50 stands for zero in the data rows.
Some points, each followed by its number:
48 & 41 & 48 & 47 & 50 & 55 & 41 & 52 & 36 & 43 & 56 & 60 \\ 0
55 & 53 & 40 & 39 & 50 & 43 & 42 & 55 & 35 & 59 & 56 & 43 \\ 1
49 & 10 & 40 & 24 & 41 & 0 & 32 & 39 & 41 & 32 & 57 & 30 \\ 2
55 & 44 & 48 & 52 & 50 & 41 & 44 & 46 & 48 & 53 & 59 & 63 \\ 3
50 & 45 & 61 & 60 & 53 & 70 & 55 & 62 & 56 & 60 & 57 & 67 \\ 4
51 & 65 & 57 & 58 & 47 & 49 & 55 & 67 & 52 & 52 & 55 & 53 \\ 5
49 & 62 & 48 & 46 & 51 & 58 & 52 & 48 & 56 & 49 & 47 & 40 \\ 6
47 & 61 & 59 & 60 & 51 & 57 & 63 & 57 & 67 & 52 & 43 & 49 \\ 7
54 & 56 & 59 & 63 & 52 & 59 & 61 & 68 & 57 & 67 & 60 & 61 \\ 8
46 & 61 & 49 & 52 & 49 & 57 & 61 & 34 & 63 & 39 & 31 & 35 \\ 9
49 & 38 & 43 & 47 & 48 & 36 & 41 & 36 & 29 & 36 & 56 & 62 \\ 10
50 & 61 & 46 & 40 & 50 & 57 & 51 & 46 & 47 & 47 & 47 & 34 \\ 11
54 & 41 & 49 & 45 & 55 & 65 & 43 & 71 & 38 & 68 & 69 & 61 \\ 12
47 & 56 & 56 & 55 & 51 & 70 & 53 & 50 & 63 & 50 & 35 & 46 \\ 13
55 & 54 & 49 & 53 & 52 & 50 & 54 & 49 & 52 & 55 & 57 & 52 \\ 14
48 & 60 & 50 & 53 & 48 & 51 & 50 & 42 & 59 & 40 & 39 & 46 \\ 15
55 & 53 & 50 & 47 & 55 & 70 & 50 & 59 & 48 & 68 & 60 & 50 \\ 16
40 & 47 & 64 & 67 & 50 & 64 & 61 & 57 & 68 & 50 & 26 & 58 \\ 17
56 & 31 & 56 & 54 & 56 & 83 & 42 & 66 & 49 & 83 & 60 & 71 \\ 18
57 & 45 & 57 & 60 & 54 & 67 & 54 & 61 & 53 & 70 & 66 & 69 \\ 19
Which five points above are nearest to each new point by angle, seen from the average point of the numbered points? Their numbers follow each, nearest first.
51 & 40 & 50 & 48 & 55 & 73 & 45 & 54 & 48 & 63 & 52 & 57 \\ 18 16 12 19 4
48 & 51 & 60 & 58 & 51 & 69 & 52 & 58 & 64 & 59 & 44 & 58 \\ 17 4 13 7 8
53 & 37 & 53 & 50 & 55 & 73 & 42 & 61 & 47 & 70 & 59 & 64 \\ 18 12 19 16 4
56 & 24 & 62 & 47 & 46 & 15 & 50 & 69 & 49 & 50 & 80 & 52 \\ 2 3 10 1 12
54 & 36 & 53 & 50 & 58 & 89 & 45 & 60 & 53 & 80 & 49 & 58 \\ 18 16 19 4 12
52 & 58 & 51 & 53 & 50 & 56 & 58 & 47 & 59 & 54 & 46 & 44 \\ 9 6 7 15 13
40 & 60 & 38 & 39 & 43 & 24 & 45 & 25 & 45 & 17 & 31 & 30 \\ 15 9 11 2 10
48 & 30 & 59 & 56 & 57 & 82 & 53 & 68 & 56 & 79 & 41 & 59 \\ 18 4 19 16 12
50 & 42 & 49 & 50 & 51 & 57 & 42 & 60 & 36 & 55 & 65 & 68 \\ 12 0 18 19 3
52 & 57 & 53 & 53 & 49 & 51 & 48 & 64 & 45 & 57 & 57 & 57 \\ 5 8 12 19 1
46 & 54 & 55 & 53 & 53 & 72 & 55 & 62 & 55 & 51 & 45 & 47 \\ 13 7 17 4 6
54 & 55 & 44 & 50 & 49 & 34 & 50 & 44 & 50 & 49 & 50 & 46 \\ 2 14 15 1 10
55 & 50 & 47 & 51 & 51 & 47 & 48 & 45 & 45 & 55 & 56 & 55 \\ 3 10 14 1 2
46 & 31 & 51 & 34 & 42 & 0 & 50 & 54 & 54 & 34 & 54 & 23 \\ 2 10 1 3 11
42 & 56 & 34 & 36 & 46 & 13 & 40 & 37 & 43 & 28 & 26 & 23 \\ 2 15 11 9 10
49 & 61 & 51 & 56 & 48 & 41 & 57 & 50 & 51 & 37 & 54 & 53 \\ 15 5 14 9 10
49 & 44 & 33 & 34 & 47 & 16 & 38 & 33 & 33 & 38 & 44 & 37 \\ 2 10 1 3 11
51 & 55 & 55 & 59 & 49 & 51 & 54 & 46 & 63 & 49 & 49 & 56 \\ 7 15 9 17 13
48 & 53 & 41 & 38 & 50 & 51 & 45 & 39 & 43 & 46 & 40 & 33 \\ 11 6 9 15 1
